In the data rows, the value 128 means zero.
Each row of this table is followed by its label. One hidden rule gives the labels. It looks at one to three of the table's principal directions, none of them among the few with the most spread.
c(123, 97, 164, 93, 136, 141, 118, 158, 156, 116, 134, 114, 99, 105, 103, 126, 134, 154, 85,
  106, 117, 193, 89, 147, 86, 112, 92, 129, 157, 156, 119, 63, 147, 131, 106, 159, 88, 103,
  142, 163, 84, 124, 133, 137, 104, 137, 153, 75) comb
c(44, 158, 162, 119, 109, 126, 116, 76, 84, 130, 121, 192, 151, 70, 161, 124, 194, 116, 130,
  79, 122, 193, 86, 176, 154, 166, 159, 152, 127, 113, 148, 105, 185, 111, 168, 189, 109, 129,
  156, 208, 122, 85, 152, 172, 140, 124, 84, 161) pear
c(151, 102, 125, 131, 136, 144, 111, 83, 134, 88, 99, 128, 142, 102, 134, 119, 119, 163, 115,
  138, 164, 131, 127, 118, 134, 161, 135, 156, 165, 96, 144, 116, 139, 137, 94, 113, 78, 73,
  84, 137, 160, 142, 108, 142, 119, 154, 122, 141) moss
c(167, 86, 123, 81, 157, 96, 113, 189, 207, 185, 134, 84, 93, 97, 90, 96, 127, 164, 67,
  88, 102, 159, 117, 107, 59, 99, 85, 128, 169, 132, 132, 152, 72, 165, 83, 90, 82, 94,
  76, 141, 94, 133, 181, 115, 118, 128, 141, 111) pear
c(118, 113, 79, 85, 119, 105, 114, 144, 90, 201, 163, 123, 130, 109, 149, 101, 158, 77, 155,
  118, 127, 105, 155, 159, 156, 154, 135, 122, 97, 157, 148, 175, 153, 73, 141, 119, 182, 168,
  139, 138, 178, 122, 184, 148, 163, 125, 119, 147) moss
c(124, 149, 114, 119, 119, 127, 110, 138, 108, 119, 127, 136, 120, 117, 124, 101, 143, 143, 128,
  129, 137, 140, 128, 129, 134, 147, 124, 126, 122, 121, 172, 133, 143, 106, 113, 145, 110, 112,
  136, 150, 139, 110, 130, 158, 132, 150, 111, 93) comb
c(126, 111, 88, 98, 150, 98, 95, 140, 83, 200, 140, 115, 102, 131, 147, 96, 163, 98, 140,
  99, 88, 124, 150, 130, 167, 165, 169, 149, 95, 145, 160, 221, 108, 68, 127, 144, 151, 162,
  93, 143, 152, 121, 170, 173, 165, 107, 105, 120) moss
c(95, 133, 131, 120, 128, 93, 130, 108, 107, 135, 146, 122, 122, 131, 161, 113, 165, 124, 133,
  113, 100, 131, 116, 114, 131, 127, 146, 144, 110, 115, 138, 162, 111, 107, 127, 134, 133, 141,
  125, 150, 135, 121, 142, 140, 154, 127, 93, 109) pear
c(147, 96, 128, 123, 130, 134, 108, 132, 128, 164, 136, 124, 102, 118, 137, 129, 115, 169, 135,
  121, 115, 127, 128, 129, 109, 152, 129, 153, 167, 153, 140, 142, 104, 131, 93, 123, 92, 123,
  123, 125, 129, 160, 126, 136, 111, 147, 147, 149) moss
c(125, 154, 93, 165, 148, 153, 101, 99, 68, 117, 111, 177, 162, 92, 146, 178, 136, 77, 195,
  151, 158, 117, 188, 158, 159, 154, 162, 104, 82, 95, 152, 143, 174, 123, 206, 145, 189, 154,
  123, 127, 162, 115, 113, 148, 115, 116, 82, 187) pear
c(91, 151, 142, 134, 121, 116, 150, 94, 111, 79, 124, 115, 139, 128, 153, 142, 140, 129, 136,
  142, 106, 129, 98, 112, 142, 109, 140, 144, 127, 125, 103, 104, 111, 118, 139, 126, 109, 118,
  153, 149, 118, 139, 120, 117, 134, 130, 134, 105) pear
c(133, 222, 87, 169, 105, 134, 158, 153, 126, 110, 146, 143, 159, 174, 111, 129, 116, 99, 165,
  176, 147, 52, 162, 93, 156, 88, 128, 76, 65, 105, 138, 197, 92, 123, 165, 103, 178, 161,
  156, 56, 149, 95, 122, 99, 140, 121, 107, 156) pear
c(70, 132, 152, 170, 95, 97, 145, 39, 56, 117, 93, 168, 155, 113, 202, 156, 131, 140, 178,
  116, 109, 118, 111, 151, 164, 192, 183, 181, 170, 117, 115, 76, 148, 138, 137, 124, 122, 126,
  158, 186, 137, 178, 92, 138, 155, 146, 113, 157) pear
c(186, 138, 91, 166, 150, 125, 114, 143, 128, 127, 130, 108, 106, 166, 127, 150, 102, 139, 156,
  157, 132, 72, 177, 71, 124, 118, 136, 118, 106, 95, 146, 192, 80, 162, 133, 101, 153, 144,
  89, 87, 151, 136, 110, 113, 124, 126, 109, 138) pear
c(142, 112, 114, 169, 152, 106, 100, 62, 95, 14, 64, 88, 130, 134, 137, 208, 100, 101, 176,
  178, 92, 132, 143, 106, 152, 97, 171, 152, 144, 100, 101, 79, 131, 149, 189, 130, 128, 115,
  129, 180, 74, 178, 45, 140, 89, 111, 149, 112) moss
c(138, 140, 123, 160, 118, 136, 143, 74, 133, 55, 108, 120, 154, 169, 140, 138, 119, 107, 137,
  183, 155, 92, 141, 94, 158, 102, 155, 123, 108, 88, 128, 146, 129, 113, 143, 110, 139, 122,
  127, 89, 140, 130, 70, 115, 117, 116, 110, 142) moss
c(170, 172, 88, 128, 148, 117, 134, 229, 162, 107, 132, 103, 124, 134, 50, 154, 89, 96, 117,
  150, 130, 119, 159, 109, 96, 47, 71, 58, 96, 123, 112, 92, 121, 177, 169, 115, 185, 135,
  140, 131, 81, 101, 152, 92, 127, 117, 150, 68) moss
c(135, 109, 90, 151, 71, 45, 64, 36, 52, 145, 121, 124, 166, 100, 165, 132, 134, 112, 196,
  168, 125, 65, 142, 124, 145, 177, 185, 167, 169, 121, 169, 190, 123, 83, 142, 94, 135, 178,
  143, 170, 172, 163, 68, 192, 149, 170, 66, 249) pear
c(129, 134, 174, 136, 166, 167, 141, 142, 221, 19, 103, 124, 142, 125, 57, 137, 124, 138, 84,
  99, 137, 199, 99, 133, 82, 61, 69, 101, 125, 83, 87, 55, 155, 220, 145, 163, 93, 63,
  85, 126, 56, 86, 118, 112, 79, 116, 164, 87) moss
c(118, 149, 135, 125, 126, 163, 140, 185, 131, 177, 149, 169, 124, 128, 109, 125, 116, 128, 131,
  118, 141, 132, 134, 163, 133, 132, 103, 103, 120, 166, 120, 117, 149, 123, 134, 144, 160, 150,
  151, 96, 132, 105, 159, 108, 132, 123, 152, 140) pear
c(141, 129, 113, 119, 136, 139, 132, 146, 90, 224, 162, 129, 97, 157, 154, 86, 153, 135, 119,
  127, 154, 93, 153, 103, 145, 177, 156, 129, 91, 148, 171, 209, 98, 69, 96, 119, 157, 161,
  111, 91, 188, 112, 160, 130, 171, 123, 88, 123) moss
c(81, 118, 160, 124, 71, 89, 137, 72, 114, 119, 135, 144, 156, 116, 158, 121, 132, 149, 135,
  126, 114, 128, 80, 148, 126, 139, 135, 170, 184, 145, 115, 98, 137, 111, 100, 124, 98, 130,
  175, 165, 122, 153, 104, 141, 144, 162, 130, 164) pear
c(211, 92, 78, 165, 194, 175, 73, 177, 86, 188, 156, 132, 62, 129, 133, 178, 99, 136, 168,
  125, 131, 95, 201, 114, 115, 156, 149, 100, 100, 127, 164, 156, 123, 171, 156, 158, 166, 173,
  85, 92, 142, 146, 146, 119, 91, 116, 125, 152) comb
c(127, 103, 136, 146, 151, 136, 131, 97, 129, 120, 115, 118, 127, 125, 143, 122, 133, 135, 128,
  100, 103, 129, 118, 130, 127, 148, 156, 137, 133, 118, 116, 127, 108, 145, 124, 132, 90, 111,
  96, 112, 107, 156, 123, 128, 109, 117, 138, 141) moss
c(119, 145, 119, 108, 71, 95, 161, 163, 162, 170, 140, 116, 145, 142, 110, 80, 119, 122, 115,
  119, 112, 100, 112, 146, 113, 119, 104, 105, 143, 162, 125, 139, 104, 113, 97, 88, 118, 135,
  177, 103, 110, 142, 138, 119, 141, 139, 150, 134) comb
c(155, 148, 48, 156, 87, 66, 100, 110, 111, 96, 134, 123, 159, 127, 155, 144, 134, 72, 187,
  187, 134, 46, 183, 96, 136, 96, 155, 77, 94, 61, 183, 217, 123, 106, 180, 70, 192, 164,
  147, 110, 165, 134, 75, 142, 130, 136, 29, 184) comb
c(99, 114, 124, 119, 65, 65, 143, 108, 96, 178, 120, 131, 165, 118, 147, 120, 95, 101, 162,
  137, 97, 97, 120, 184, 142, 153, 133, 149, 178, 187, 98, 84, 146, 99, 116, 97, 142, 167,
  197, 148, 122, 190, 119, 130, 149, 144, 171, 168) moss
c(101, 67, 157, 109, 105, 81, 111, 109, 107, 226, 146, 140, 109, 97, 178, 129, 133, 152, 133,
  85, 66, 141, 97, 165, 105, 170, 154, 178, 193, 180, 119, 136, 106, 106, 96, 127, 98, 167,
  148, 156, 114, 184, 138, 144, 132, 135, 128, 185) pear
c(133, 148, 138, 119, 147, 236, 148, 216, 138, 150, 167, 181, 110, 108, 106, 167, 98, 145, 113,
  118, 155, 146, 122, 169, 134, 120, 88, 84, 116, 179, 101, 68, 163, 139, 139, 174, 136, 133,
  166, 80, 133, 106, 179, 82, 102, 122, 181, 126) moss
c(107, 166, 136, 153, 118, 82, 142, 48, 150, 47, 89, 103, 161, 171, 133, 78, 152, 151, 106,
  145, 114, 105, 94, 53, 164, 109, 171, 172, 134, 63, 136, 213, 57, 108, 100, 97, 72, 81,
  74, 122, 124, 111, 84, 144, 157, 128, 91, 129) pear
c(94, 125, 134, 94, 74, 86, 140, 85, 166, 81, 118, 134, 184, 122, 138, 114, 155, 69, 106,
  141, 135, 144, 111, 150, 136, 89, 125, 121, 116, 92, 130, 147, 169, 90, 141, 115, 143, 128,
  155, 142, 133, 107, 99, 151, 134, 116, 78, 148) moss
c(82, 117, 177, 159, 116, 135, 145, 83, 82, 130, 95, 163, 136, 100, 157, 149, 89, 204, 148,
  81, 69, 154, 73, 177, 132, 197, 156, 201, 219, 177, 85, 32, 109, 158, 77, 160, 34, 95,
  153, 171, 75, 210, 111, 139, 120, 165, 203, 133) comb
c(105, 154, 119, 75, 109, 100, 168, 210, 179, 200, 141, 109, 123, 137, 93, 58, 130, 127, 96,
  89, 85, 138, 110, 154, 114, 111, 83, 112, 128, 181, 118, 151, 87, 106, 84, 101, 111, 118,
  152, 109, 96, 126, 194, 115, 147, 121, 182, 78) moss
c(167, 176, 92, 167, 107, 84, 137, 131, 159, 60, 84, 89, 159, 150, 93, 142, 72, 140, 137,
  178, 108, 62, 129, 67, 138, 84, 126, 120, 156, 98, 105, 149, 53, 163, 129, 58, 100, 105,
  122, 109, 109, 157, 83, 105, 130, 140, 140, 140) moss
c(91, 127, 160, 134, 134, 142, 134, 70, 131, 76, 108, 137, 149, 108, 145, 146, 163, 118, 133,
  111, 134, 169, 110, 141, 124, 131, 138, 141, 120, 97, 117, 102, 153, 149, 157, 146, 112, 102,
  121, 158, 119, 116, 110, 142, 112, 120, 111, 139) pear
c(116, 96, 149, 133, 134, 153, 115, 64, 92, 120, 129, 145, 135, 130, 150, 134, 152, 111, 137,
  123, 156, 151, 133, 152, 138, 161, 160, 151, 115, 122, 141, 113, 178, 113, 136, 172, 138, 137,
  122, 145, 136, 121, 109, 158, 121, 124, 116, 148) moss
c(129, 119, 163, 133, 156, 145, 137, 126, 152, 96, 108, 99, 107, 165, 101, 124, 102, 176, 122,
  131, 97, 155, 108, 115, 120, 114, 115, 170, 158, 162, 92, 113, 84, 137, 85, 140, 78, 94,
  105, 113, 85, 151, 107, 124, 107, 131, 205, 82) moss
c(139, 109, 120, 161, 139, 164, 102, 129, 76, 200, 151, 171, 99, 122, 169, 156, 113, 158, 198,
  129, 135, 97, 166, 152, 140, 191, 147, 144, 143, 162, 146, 151, 137, 131, 132, 136, 152, 166,
  131, 95, 176, 156, 129, 125, 115, 143, 140, 199) pear
c(175, 122, 120, 144, 156, 144, 114, 140, 158, 47, 111, 78, 107, 138, 101, 185, 89, 156, 142,
  167, 121, 123, 135, 82, 106, 79, 98, 131, 148, 118, 98, 100, 97, 183, 138, 108, 108, 98,
  113, 131, 111, 150, 94, 107, 92, 139, 169, 101) pear
c(163, 122, 96, 139, 150, 143, 96, 161, 106, 118, 146, 117, 95, 111, 134, 179, 121, 123, 147,
  145, 120, 113, 146, 107, 122, 112, 132, 98, 113, 123, 139, 128, 124, 139, 168, 136, 147, 150,
  135, 131, 132, 132, 126, 121, 107, 126, 107, 129) moss
c(141, 131, 111, 146, 157, 130, 103, 101, 103, 70, 134, 80, 108, 161, 125, 121, 155, 126, 141,
  144, 108, 108, 121, 73, 150, 117, 162, 133, 92, 111, 137, 184, 87, 103, 142, 144, 113, 129,
  93, 116, 126, 116, 102, 152, 127, 124, 113, 107) moss
c(119, 141, 123, 181, 111, 105, 119, 77, 64, 164, 137, 156, 119, 136, 190, 108, 160, 140, 155,
  100, 131, 82, 135, 107, 143, 202, 188, 132, 110, 81, 177, 164, 124, 143, 134, 136, 128, 159,
  116, 131, 166, 131, 118, 146, 153, 139, 48, 168) comb
c(145, 141, 104, 161, 133, 128, 123, 117, 92, 131, 128, 112, 115, 154, 153, 150, 113, 139, 178,
  151, 114, 72, 148, 95, 158, 149, 153, 142, 122, 134, 122, 168, 87, 131, 138, 104, 137, 148,
  122, 103, 162, 155, 113, 120, 136, 132, 136, 152) pear
c(205, 104, 107, 87, 209, 243, 117, 242, 118, 205, 188, 111, 45, 186, 80, 117, 74, 194, 105,
  152, 153, 126, 171, 107, 140, 137, 94, 151, 103, 229, 134, 177, 82, 72, 34, 179, 130, 131,
  84, 43, 164, 121, 194, 110, 129, 135, 235, 39) pear
c(112, 96, 181, 140, 132, 86, 143, 95, 161, 146, 92, 109, 129, 122, 123, 117, 87, 199, 119,
  101, 69, 149, 82, 132, 95, 137, 121, 202, 231, 165, 71, 83, 66, 176, 67, 101, 42, 93,
  106, 145, 68, 197, 121, 109, 114, 146, 212, 146) pear
c(141, 139, 159, 153, 143, 184, 158, 152, 172, 76, 105, 128, 136, 155, 89, 161, 76, 163, 129,
  136, 126, 131, 116, 130, 125, 108, 96, 128, 149, 151, 67, 85, 105, 173, 115, 124, 103, 94,
  119, 77, 103, 145, 97, 96, 102, 129, 199, 118) pear
c(114, 136, 132, 83, 102, 116, 149, 111, 143, 141, 143, 135, 158, 127, 133, 78, 149, 99, 79,
  137, 174, 136, 122, 135, 143, 124, 113, 132, 104, 113, 144, 134, 169, 91, 102, 131, 136, 130,
  134, 132, 174, 90, 169, 128, 158, 124, 107, 116) pear
c(176, 103, 124, 103, 146, 123, 116, 152, 205, 110, 100, 102, 132, 100, 76, 151, 122, 101, 85,
  134, 164, 174, 157, 126, 59, 74, 85, 90, 130, 89, 137, 100, 148, 183, 152, 102, 140, 96,
  108, 156, 86, 110, 120, 122, 87, 109, 112, 119) moss
c(107, 161, 131, 174, 85, 124, 127, 44, 96, 70, 92, 174, 194, 118, 152, 160, 130, 94, 169,
  165, 167, 110, 146, 146, 151, 145, 164, 125, 119, 76, 145, 123, 172, 126, 173, 128, 149, 136,
  155, 135, 147, 125, 55, 153, 120, 134, 70, 199) moss
c(179, 135, 73, 159, 149, 99, 101, 101, 140, 42, 111, 89, 146, 136, 116, 151, 118, 103, 141,
  180, 141, 76, 159, 56, 140, 77, 145, 108, 107, 50, 139, 179, 103, 151, 167, 88, 148, 117,
  75, 120, 143, 120, 93, 121, 125, 124, 82, 146) pear
c(127, 105, 122, 105, 159, 144, 97, 190, 87, 255, 177, 165, 57, 112, 148, 101, 152, 154, 129,
  75, 114, 156, 149, 157, 115, 178, 134, 133, 121, 172, 180, 153, 141, 109, 108, 180, 145, 167,
  124, 140, 133, 115, 204, 139, 135, 125, 127, 114) moss
c(70, 147, 153, 156, 103, 110, 150, 48, 91, 40, 92, 135, 167, 140, 167, 154, 130, 112, 159,
  150, 98, 125, 92, 133, 183, 127, 169, 163, 140, 119, 88, 93, 138, 103, 153, 134, 115, 120,
  158, 152, 117, 153, 71, 136, 137, 125, 133, 128) pear
c(83, 166, 161, 139, 131, 160, 167, 173, 126, 113, 147, 135, 116, 157, 117, 135, 128, 136, 145,
  110, 92, 140, 98, 148, 133, 112, 102, 108, 104, 175, 81, 90, 119, 129, 139, 155, 135, 138,
  167, 96, 99, 122, 135, 105, 128, 122, 177, 79) moss
c(132, 138, 129, 148, 109, 118, 146, 93, 172, 5, 87, 98, 182, 128, 106, 163, 112, 87, 125,
  150, 124, 116, 108, 119, 133, 79, 119, 99, 123, 81, 78, 88, 136, 168, 172, 99, 116, 100,
  130, 122, 104, 137, 70, 121, 107, 118, 123, 141) moss
c(113, 135, 122, 156, 87, 83, 117, 77, 93, 133, 116, 141, 157, 128, 152, 128, 106, 148, 163,
  139, 87, 88, 111, 130, 149, 152, 169, 170, 176, 141, 127, 160, 88, 106, 107, 116, 92, 146,
  147, 131, 120, 174, 89, 152, 136, 153, 130, 192) moss
c(183, 141, 91, 151, 176, 137, 105, 126, 144, 54, 139, 75, 99, 163, 111, 136, 143, 124, 125,
  168, 149, 101, 160, 40, 117, 73, 132, 100, 72, 61, 158, 185, 93, 153, 154, 123, 138, 115,
  74, 105, 134, 95, 114, 118, 109, 118, 92, 93) pear
c(132, 167, 126, 159, 158, 103, 179, 149, 144, 107, 110, 90, 136, 215, 102, 99, 86, 136, 113,
  141, 63, 86, 126, 77, 152, 87, 147, 138, 99, 135, 82, 184, 18, 108, 85, 111, 118, 126,
  85, 51, 82, 154, 116, 98, 155, 102, 169, 53) moss
Here are more rows. What is the label of each one?
c(108, 142, 158, 161, 92, 123, 142, 98, 108, 93, 122, 145, 134, 124, 157, 163, 97, 183, 162,
  155, 126, 112, 102, 123, 120, 138, 118, 157, 187, 141, 106, 64, 125, 154, 111, 111, 101, 118,
  177, 146, 134, 168, 86, 108, 123, 172, 149, 140) pear
c(66, 190, 150, 188, 130, 160, 154, 18, 123, 0, 89, 171, 222, 142, 151, 189, 164, 55, 199,
  167, 160, 126, 146, 135, 181, 96, 157, 117, 50, 43, 91, 155, 170, 141, 233, 137, 186, 125,
  113, 96, 160, 83, 54, 135, 115, 96, 74, 197) pear
c(143, 125, 91, 111, 128, 139, 119, 155, 100, 210, 133, 175, 142, 96, 133, 109, 136, 74, 123,
  114, 175, 131, 188, 182, 133, 171, 136, 86, 83, 117, 183, 133, 195, 106, 144, 145, 187, 157,
  130, 123, 161, 109, 168, 144, 135, 111, 83, 140) comb
c(169, 141, 118, 200, 163, 171, 111, 106, 95, 50, 106, 117, 120, 158, 124, 209, 72, 148, 195,
  176, 125, 85, 156, 95, 154, 124, 144, 138, 129, 122, 91, 105, 109, 183, 166, 137, 133, 135,
  112, 98, 130, 162, 71, 108, 93, 132, 173, 151) pear
c(147, 112, 112, 159, 104, 77, 113, 69, 141, 74, 56, 118, 167, 125, 128, 142, 101, 103, 143,
  150, 114, 116, 148, 131, 130, 128, 161, 133, 160, 79, 139, 129, 128, 143, 141, 91, 114, 106,
  117, 144, 92, 172, 43, 155, 102, 122, 102, 159) comb
c(191, 85, 141, 147, 162, 223, 120, 148, 173, 132, 103, 164, 116, 136, 101, 183, 78, 132, 139,
  158, 198, 159, 202, 168, 88, 127, 101, 100, 130, 128, 141, 92, 183, 172, 135, 138, 160, 110,
  116, 67, 119, 140, 80, 108, 46, 111, 160, 154) moss
c(109, 169, 109, 167, 112, 122, 141, 47, 105, 26, 102, 118, 184, 177, 151, 141, 153, 60, 180,
  195, 163, 73, 154, 92, 198, 109, 167, 118, 62, 69, 122, 189, 144, 89, 191, 98, 194, 139,
  120, 94, 186, 99, 57, 137, 150, 108, 74, 158) pear
c(129, 155, 120, 133, 105, 101, 162, 103, 191, 0, 83, 63, 170, 171, 82, 117, 109, 91, 108,
  181, 114, 115, 101, 93, 141, 37, 112, 103, 122, 97, 87, 101, 112, 127, 143, 89, 103, 79,
  147, 113, 70, 133, 64, 112, 105, 115, 164, 76) comb
c(84, 152, 125, 94, 98, 131, 148, 177, 107, 142, 157, 132, 141, 125, 114, 139, 123, 75, 148,
  139, 102, 131, 108, 183, 159, 100, 100, 102, 109, 207, 82, 81, 166, 77, 164, 147, 172, 176,
  215, 129, 117, 122, 158, 117, 139, 117, 184, 114) pear
c(179, 132, 95, 127, 156, 165, 118, 211, 148, 137, 137, 134, 109, 117, 85, 170, 87, 107, 126,
  151, 150, 126, 170, 136, 111, 85, 92, 68, 111, 138, 125, 92, 152, 157, 165, 130, 175, 141,
  141, 106, 110, 119, 149, 91, 97, 111, 152, 114) moss
c(150, 128, 121, 151, 128, 141, 141, 80, 134, 54, 99, 100, 149, 158, 132, 135, 111, 133, 128,
  165, 147, 96, 130, 89, 152, 125, 148, 141, 127, 96, 117, 140, 106, 126, 116, 101, 107, 95,
  103, 104, 146, 145, 78, 125, 127, 132, 127, 124) moss
c(89, 122, 151, 132, 83, 101, 149, 70, 115, 144, 114, 138, 148, 147, 168, 105, 143, 125, 141,
  123, 119, 118, 111, 144, 147, 162, 157, 160, 148, 135, 129, 142, 129, 100, 109, 111, 119, 134,
  154, 131, 137, 151, 97, 143, 144, 131, 118, 157) moss
c(152, 219, 72, 169, 120, 126, 133, 126, 113, 39, 118, 129, 158, 167, 106, 123, 119, 96, 139,
  198, 168, 69, 163, 66, 176, 81, 141, 83, 62, 56, 165, 169, 126, 119, 166, 124, 160, 129,
  131, 100, 150, 80, 106, 118, 139, 124, 85, 103) moss
c(94, 153, 156, 129, 135, 129, 159, 115, 139, 84, 117, 104, 119, 136, 128, 95, 147, 172, 102,
  99, 105, 149, 76, 104, 128, 131, 121, 151, 140, 122, 108, 93, 95, 148, 97, 132, 60, 74,
  118, 149, 105, 128, 145, 120, 139, 141, 159, 64) moss
c(77, 109, 139, 71, 76, 76, 151, 133, 130, 195, 142, 128, 152, 108, 153, 107, 147, 86, 122,
  101, 96, 139, 102, 184, 131, 138, 117, 140, 142, 177, 103, 123, 146, 81, 119, 106, 149, 161,
  182, 156, 137, 144, 159, 138, 163, 121, 132, 143) pear
c(65, 107, 151, 116, 57, 70, 136, 81, 83, 254, 147, 174, 134, 114, 209, 60, 172, 144, 132,
  76, 102, 108, 94, 167, 146, 222, 181, 169, 169, 157, 166, 181, 124, 63, 81, 110, 108, 167,
  163, 140, 166, 154, 139, 160, 177, 144, 72, 201) comb
c(118, 105, 130, 112, 111, 123, 108, 164, 106, 243, 166, 160, 95, 110, 143, 97, 142, 148, 136,
  78, 113, 130, 123, 169, 117, 182, 128, 133, 151, 176, 155, 146, 139, 117, 107, 146, 130, 167,
  146, 132, 136, 131, 172, 143, 138, 140, 130, 168) moss
c(109, 119, 158, 45, 120, 105, 153, 184, 234, 134, 103, 108, 136, 114, 67, 31, 144, 129, 17,
  79, 111, 213, 79, 160, 98, 95, 68, 119, 145, 136, 127, 112, 135, 103, 60, 129, 61, 64,
  108, 134, 78, 96, 172, 141, 125, 112, 156, 39) comb
c(86, 115, 164, 116, 85, 105, 146, 104, 129, 130, 130, 115, 134, 130, 143, 106, 144, 143, 127,
  105, 92, 141, 79, 152, 112, 145, 127, 147, 160, 164, 110, 104, 117, 108, 100, 124, 87, 125,
  171, 143, 103, 156, 104, 147, 130, 146, 143, 124) comb
c(50, 103, 196, 91, 86, 73, 182, 75, 152, 166, 90, 123, 153, 116, 171, 91, 150, 136, 98,
  84, 86, 175, 71, 170, 120, 160, 132, 187, 185, 159, 85, 85, 119, 107, 82, 91, 81, 101,
  156, 170, 107, 173, 129, 128, 152, 121, 150, 115) pear
c(176, 103, 81, 70, 143, 76, 100, 183, 190, 121, 138, 63, 115, 118, 71, 126, 133, 72, 92,
  157, 127, 149, 160, 105, 74, 28, 84, 84, 108, 113, 147, 153, 126, 122, 151, 99, 171, 130,
  124, 159, 83, 104, 147, 128, 110, 107, 118, 84) moss
c(147, 82, 104, 74, 161, 133, 91, 159, 121, 204, 161, 136, 107, 92, 133, 128, 165, 79, 103,
  107, 150, 162, 165, 151, 113, 132, 130, 109, 85, 126, 167, 172, 168, 91, 148, 154, 184, 163,
  101, 148, 156, 91, 183, 151, 136, 100, 75, 133) pear
c(90, 159, 178, 153, 121, 169, 178, 43, 177, 0, 63, 79, 200, 192, 90, 165, 121, 73, 141,
  201, 144, 146, 90, 116, 180, 46, 111, 125, 92, 101, 30, 61, 163, 124, 181, 126, 125, 72,
  140, 93, 103, 112, 14, 120, 95, 102, 186, 85) pear
c(84, 140, 121, 133, 54, 60, 150, 79, 84, 91, 104, 123, 172, 135, 171, 128, 141, 44, 137,
  147, 117, 92, 104, 147, 187, 136, 166, 107, 116, 114, 111, 79, 188, 85, 180, 106, 173, 169,
  203, 167, 140, 142, 86, 136, 168, 111, 81, 131) comb
c(140, 137, 95, 177, 148, 156, 85, 141, 47, 160, 175, 167, 88, 136, 168, 164, 141, 135, 198,
  128, 124, 82, 163, 114, 154, 165, 168, 111, 89, 124, 168, 184, 132, 121, 170, 167, 181, 190,
  125, 104, 172, 116, 126, 140, 134, 136, 78, 170) pear
c(126, 119, 78, 73, 106, 46, 86, 166, 132, 187, 170, 102, 119, 89, 131, 92, 168, 87, 130,
  115, 86, 123, 135, 133, 103, 101, 114, 107, 111, 129, 172, 204, 118, 87, 139, 113, 147, 172,
  142, 160, 136, 114, 177, 161, 141, 131, 78, 140) moss
c(155, 122, 128, 134, 116, 108, 115, 153, 168, 162, 127, 154, 135, 113, 88, 100, 99, 177, 106,
  113, 152, 129, 133, 129, 81, 126, 96, 132, 185, 116, 151, 126, 121, 174, 82, 110, 113, 104,
  102, 136, 108, 122, 135, 125, 132, 162, 130, 157) moss
c(99, 119, 169, 28, 108, 151, 171, 210, 239, 193, 144, 154, 138, 109, 80, 29, 161, 99, 12,
  71, 167, 217, 100, 201, 97, 106, 45, 83, 107, 149, 138, 101, 201, 98, 80, 145, 120, 99,
  139, 103, 123, 58, 213, 117, 127, 97, 141, 72) comb
